Each named turn below is shown by a few rows before and after it. Which turns, in which order, take the first row of each later pair to the second? The first pair is answered.
gom:
149	4	133	40	-79	-149	-41	-150	157	-107	226	-56	-5  ->  128	66	67	34	15	-35	41	-321	-24	130	30	-165	44
-25	-31	134	-13	274	48	25	-76	-116	-42	-124	-225	45  ->  25	-54	54	-79	176	33	-104	132	-28	-162	-196	-188	96
-263	135	9	62	120	-162	192	-154	23	167	-547	-1	-44  ->  -191	76	-31	-19	-60	-254	-37	248	274	-179	-469	119	-6
-65	-121	186	131	71	-66	69	-283	-53	30	402	111	-82  ->  -35	11	-129	-24	89	69	44	-288	-248	306	-205	-62	140
suvad:
-2	5	36	38	-203	-75	-9	166	57	-185	212	19	-70  ->  -7	17	93	77	-134	-39	76	24	0	-128	285	-4	-93
-152	-243	119	29	-152	-10	37	80	-15	23	26	179	-27  ->  84	-122	59	139	-63	9	68	-136	-156	-17	163	24	212
247	-61	114	104	-160	-23	-245	88	103	-261	341	-210	106  ->  -123	-201	263	44	-198	-53	-194	172	218	-118	273	-34	-253
97	-33	-418	-456	-124	23	-99	587	37	-65	-596	143	168  ->  -317	-86	174	-119	324	53	540	-360	-293	498	1	94	-398
vupe:
-44	-27	-203	-242	-353	346	-237	660	340	-119	-290	271	78  ->  -217	49	-258	-270	-158	510	35	266	34	400	-656	126	28
285	41	-130	107	-86	-202	-127	285	-74	-77	-103	36	317  ->  25	-72	-58	12	-149	-213	-143	440	30	22	-248	178	62
82	73	-70	-109	-210	-232	119	359	26	-50	-176	-44	147  ->  -32	63	-71	-145	-194	-199	183	284	-45	101	-307	-60	85

Each pair is 2 to 3 turns apart.
-364	-416	411	-260	-23	-114	-30	-206	59	60	282	319	-319  ->  179	-167	235	-61	167	-58	51	-590	-248	-28	524	-19	206 -> vupe then vupe
-5	43	115	82	-58	-17	64	-147	177	6	231	128	-52  ->  -61	6	98	38	-117	-27	14	-12	228	-8	142	195	-109 -> suvad then suvad
-203	-27	257	184	160	-74	42	-48	149	14	63	152	-286  ->  264	151	-89	121	74	-20	-172	122	122	-224	-101	-21	240 -> gom then suvad then vupe
188	204	-196	193	-83	-52	-38	53	11	-288	63	-409	590  ->  87	84	5	226	-168	-176	-85	222	213	-474	333	-231	375 -> vupe then gom then suvad
-210	53	193	133	-139	-230	-33	-205	-224	-125	234	-46	-34  ->  -129	84	148	133	-142	-217	-69	-195	-231	-171	231	-65	64 -> suvad then gom
-465	-226	-28	-120	-245	56	10	231	183	340	-388	199	-444  ->  514	159	-208	278	42	74	77	-356	-187	-63	317	-288	399 -> gom then vupe then vupe
141	22	-111	-35	26	-127	180	-230	-245	98	-292	-43	55  ->  325	0	-13	64	-15	-236	78	-128	-100	-240	131	3	118 -> vupe then gom
87	-14	46	68	-1	80	40	-8	-93	213	489	-161	24  ->  -28	1	-9	2	36	165	100	-83	-189	415	229	-194	-1 -> vupe then gom
157	85	-116	-8	-80	-22	-134	109	94	-129	-98	-53	147  ->  -23	85	-93	-67	-21	38	-14	-29	-18	144	-312	-64	29 -> vupe then suvad then gom
0	214	-308	44	217	129	30	412	69	97	-387	-6	48  ->  -87	168	-251	17	211	103	17	444	121	119	-376	53	-52 -> suvad then gom
173	19	104	295	29	-155	120	-175	39	-108	407	6	101  ->  201	-6	75	254	-44	-193	8	0	138	-227	391	63	116 -> vupe then suvad
88	18	110	164	70	89	323	-289	-303	248	76	-57	148  ->  279	62	43	180	41	68	233	-217	-279	69	154	-71	322 -> vupe then gom
-104	-202	-198	-95	-198	120	-300	338	-19	59	-470	19	-163  ->  -317	-227	92	75	24	140	30	-121	-207	335	-190	4	-456 -> gom then vupe
-159	185	-127	-176	162	-105	-3	-125	-154	733	-435	-1	11  ->  -252	116	215	9	257	-179	147	-361	-128	671	93	77	-217 -> gom then gom then gom
-14	197	-45	14	37	65	68	-110	-172	363	-465	-18	-42  ->  406	280	-149	92	-9	-8	-100	10	-107	-45	-153	-96	331 -> suvad then vupe
-211	-8	144	-8	435	32	-25	-287	-164	28	-173	-42	-237  ->  150	17	-1	-4	267	-69	-305	59	38	-487	38	-21	54 -> suvad then gom
-196	-65	-102	62	-150	-80	6	173	392	321	-3	202	-365  ->  -206	-28	-190	30	-94	-29	56	88	285	476	-167	127	-313 -> gom then gom
228	67	-56	50	-88	218	-57	-204	-80	-14	-158	-226	330  ->  -132	-166	314	90	-151	74	-18	-61	211	-120	243	81	-196 -> vupe then gom then vupe
-173	50	286	86	223	180	-119	-338	4	361	336	8	-189  ->  337	188	-68	38	58	150	-469	18	104	-91	247	-110	373 -> vupe then gom then vupe
-44	-132	327	105	18	-189	-15	168	141	-159	571	222	-268  ->  -264	-158	74	-178	-138	-127	-150	511	221	10	-133	295	-312 -> vupe then suvad then suvad
-2	263	-208	38	87	-9	72	-273	-147	63	-102	110	-15  ->  -156	122	-128	-20	-60	-108	-54	54	108	-113	-23	317	-213 -> vupe then suvad
237	6	-264	-249	-329	38	-1	19	-244	-58	-147	-79	19  ->  140	-109	11	-133	-309	-85	60	-17	-121	-208	357	51	-235 -> vupe then gom then suvad
-516	-169	1	-179	-140	-227	-111	380	72	129	-242	259	-582  ->  421	214	-510	-76	-69	-147	-292	247	-176	-246	-204	-211	432 -> vupe then suvad then vupe
-231	-36	-57	-125	-38	80	-34	121	74	240	-345	25	-137  ->  310	126	-158	35	-11	24	-125	46	39	-154	52	-153	309 -> vupe then vupe
-277	-43	129	-213	-302	-310	-228	583	47	-34	-8	168	32  ->  -207	-53	231	-111	-268	-345	-198	498	65	-148	303	165	44 -> gom then suvad then vupe
62	48	51	111	79	-34	25	-85	-38	9	149	-52	36  ->  33	57	-88	-6	5	-4	-52	32	-36	58	-164	-59	100 -> vupe then gom then gom
361	284	31	135	34	-104	91	-317	-201	-313	354	27	135  ->  -173	86	-93	-254	-256	-89	-109	292	66	-108	-434	303	-209 -> gom then suvad
-538	-229	210	85	-24	1	82	286	269	-8	4	-95	-388  ->  89	11	-252	40	-79	51	-170	442	181	-310	-202	-345	323 -> vupe then suvad then vupe
-54	-163	-258	-120	-357	117	-183	55	-243	50	-285	-54	-45  ->  122	-85	-300	-40	-297	139	-130	-85	-355	19	-173	-148	103 -> suvad then suvad
87	125	180	219	94	30	268	-385	-176	46	635	15	-236  ->  -312	-98	208	-42	-187	-47	44	211	183	6	297	365	-580 -> suvad then vupe then gom
476	160	-163	186	-34	-27	-122	-99	-124	-381	227	-248	478  ->  -544	-166	53	-129	-167	26	-14	164	57	230	-454	149	-392 -> vupe then vupe
253	-110	-277	-186	-122	109	3	-163	-206	169	-525	81	86  ->  4	-277	-113	-261	-246	19	-79	104	15	78	-474	298	-215 -> suvad then vupe then suvad
505	234	-383	-74	-26	93	-159	-95	-225	44	-400	-239	515  ->  129	42	289	244	213	-17	245	-627	-245	158	515	-62	-139 -> gom then vupe then suvad
259	56	-70	19	-156	-77	-63	60	-49	-185	227	-139	204  ->  136	90	-40	63	-15	21	142	-236	-229	116	111	-212	120 -> suvad then vupe then vupe
-197	-118	58	69	15	59	109	-168	-31	120	93	-39	-132  ->  -35	-119	-111	-21	-148	19	-129	196	114	-150	2	-23	52 -> suvad then vupe
239	96	-190	27	-67	-26	-146	172	-63	-74	-126	-115	262  ->  -193	-104	131	26	-112	-122	-77	251	115	-22	62	149	-264 -> gom then vupe
-4	173	42	235	-66	149	404	-353	-159	432	-222	-118	-133  ->  294	201	-288	46	-359	89	-24	239	102	-14	-474	-82	225 -> gom then vupe then vupe
-27	12	-178	-170	-3	105	-132	-30	-40	133	-409	-15	-11  ->  227	28	-206	-102	-55	30	-269	103	48	-202	-124	-17	175 -> vupe then vupe
83	-171	-120	103	70	134	-299	171	273	47	155	108	-161  ->  79	-178	-154	79	65	155	-306	207	267	67	25	99	-123 -> gom then suvad then vupe
184	139	-36	-71	2	15	-65	-89	-32	-117	109	-119	297  ->  0	106	117	-2	84	17	105	-298	-97	47	202	-100	78 -> suvad then suvad
148	126	-133	15	93	35	23	-181	-227	71	-151	-143	232  ->  -151	9	-76	-102	18	37	34	-18	-126	198	-372	3	-38 -> suvad then vupe then suvad
123	-14	-135	-90	-107	42	-143	270	82	-116	-128	32	146  ->  180	39	-172	-89	-80	84	-108	190	17	-81	-175	-28	203 -> gom then gom then suvad
-82	29	-66	-21	-29	132	-156	222	64	48	-261	63	64  ->  29	121	-91	63	85	187	-45	-29	-99	121	-207	-99	194 -> vupe then suvad then suvad
148	-19	-16	85	74	79	117	-87	-138	-26	154	46	-34  ->  170	-53	-48	57	1	42	5	87	-22	-168	150	96	-19 -> suvad then gom then suvad
25	106	-543	37	-4	-19	201	64	95	282	-410	-75	13  ->  108	148	-353	234	162	-32	387	-304	-37	291	12	-160	-23 -> gom then vupe then suvad
113	29	144	42	334	244	213	-459	-505	500	-20	-140	184  ->  288	-63	-237	-279	-109	145	-363	485	-59	-8	-461	47	440 -> gom then vupe
136	70	196	-12	-289	10	-296	-53	124	-206	85	285	227  ->  -9	33	368	70	-183	10	-136	-240	76	-70	234	294	38 -> gom then vupe
259	30	9	37	-111	21	-221	362	25	-90	184	75	431  ->  -211	-8	40	-88	-17	157	10	151	-147	494	-325	91	106 -> vupe then vupe
-277	-7	-165	-203	-22	14	25	141	125	154	-360	179	-60  ->  252	177	-274	-40	57	-7	-25	-12	29	-169	23	-42	398 -> vupe then vupe
239	71	-109	-3	-96	-28	-36	-56	-23	-115	-66	-124	229  ->  67	-9	148	115	-13	-66	105	-196	-3	-60	249	-23	-50 -> gom then vupe then suvad
108	24	-102	-92	162	82	36	-148	-128	75	-89	-213	153  ->  194	6	-17	-8	175	23	17	-122	-77	-102	201	-195	159 -> suvad then suvad then vupe
-298	-78	179	-73	-133	-66	-186	297	273	-66	-59	344	-291  ->  48	34	307	184	27	-106	-81	-41	147	-273	532	192	-62 -> suvad then vupe
-69	58	89	-36	120	41	174	-139	-177	219	85	-13	-26  ->  -93	-16	177	-16	75	-22	142	-61	-69	82	262	62	-115 -> vupe then suvad then suvad
-363	-6	-49	-199	-37	84	-100	115	32	327	-480	44	-130  ->  110	212	-228	-53	109	150	-64	-177	-210	216	-315	-236	363 -> gom then suvad then gom
-17	-47	-533	-159	-70	-10	-332	-101	-142	-172	-655	-134	183  ->  -87	-267	2	85	-100	-269	-337	-29	183	-657	380	159	-226 -> vupe then vupe then gom
208	-92	76	108	41	-28	-156	-92	-94	-105	-81	-97	180  ->  -88	-189	156	-1	-26	-36	-151	39	18	16	-235	50	-99 -> vupe then vupe
234	151	-206	56	-3	93	-45	-190	-258	121	-103	-279	288  ->  -162	23	-166	-102	-86	95	-21	-24	-178	331	-432	-113	-24 -> suvad then vupe then suvad
-430	106	320	-103	-23	-85	-6	-131	424	-44	-173	178	-342  ->  136	381	-126	-115	-18	31	-153	-167	211	-161	-489	-164	324 -> vupe then suvad
-246	-263	40	91	27	-104	233	-15	-44	42	408	168	39  ->  -59	-212	-186	-32	-131	-130	-19	305	56	-180	197	156	287 -> gom then suvad then gom
-52	147	59	241	85	47	138	-231	-285	223	-213	-208	-52  ->  -14	87	228	371	85	-59	125	-220	-172	11	212	-132	-125 -> vupe then suvad then suvad
-311	-165	361	6	-208	-85	-200	275	297	225	186	511	-132  ->  273	61	290	258	-25	-56	-133	-143	70	13	661	192	376 -> gom then vupe then vupe
126	92	-59	-197	-45	-5	-278	197	125	-126	-108	9	155  ->  -76	102	163	-72	179	57	64	-268	-107	266	34	-21	-91 -> vupe then suvad
202	125	-116	-135	-45	22	-120	52	-76	-80	-168	-74	267  ->  -37	72	166	-14	109	43	123	-288	-174	162	82	-56	-43 -> vupe then gom then gom
62	-141	-36	-91	-201	85	88	4	239	69	-188	29	23  ->  231	-77	-91	-41	-152	107	102	-84	175	17	-106	-56	184 -> vupe then vupe
216	178	-48	33	-141	-29	63	-82	-204	-139	8	-190	173  ->  -218	22	130	-36	-160	-24	150	-52	-135	116	-124	-9	-235 -> suvad then gom then gom
173	19	-261	-113	-55	108	-106	19	-6	-101	-244	-217	284  ->  -315	-216	183	-48	-41	6	44	-13	165	22	85	59	-324 -> vupe then gom then vupe
210	-347	-129	372	-100	-9	43	190	92	-197	-68	67	-23  ->  278	-291	-105	433	-33	17	91	51	7	-186	22	15	31 -> suvad then suvad
-182	227	-312	209	154	133	73	-269	-235	235	198	104	-68  ->  -264	101	-145	208	55	23	-35	-26	-7	-13	448	291	-238 -> gom then gom then suvad
-57	73	284	399	-28	-33	-5	25	89	-220	393	109	-18  ->  -402	-33	238	190	-125	15	-39	233	167	24	-87	230	-253 -> suvad then vupe
-79	-57	50	88	-235	-123	-196	229	61	-117	142	60	100  ->  2	11	113	211	-91	-89	-50	-75	-88	-35	320	-53	158 -> gom then suvad then gom
0	112	37	62	-92	-46	-181	79	-54	-292	276	-44	-63  ->  -3	215	-166	-22	-26	92	-112	-85	-246	6	-161	-196	68 -> gom then gom
168	102	124	60	159	118	71	-353	-141	-67	321	-86	175  ->  -209	-57	296	-12	125	91	136	-289	-27	105	247	117	-206 -> suvad then suvad
-21	37	126	-119	-268	-33	-291	424	385	-258	-494	97	-27  ->  -12	208	19	-51	26	171	37	-181	-53	272	-769	-201	117 -> suvad then gom
270	206	-13	-167	123	-49	-113	254	-70	-159	189	8	197  ->  -22	79	218	-154	117	-106	-33	268	48	-100	328	169	-151 -> gom then vupe
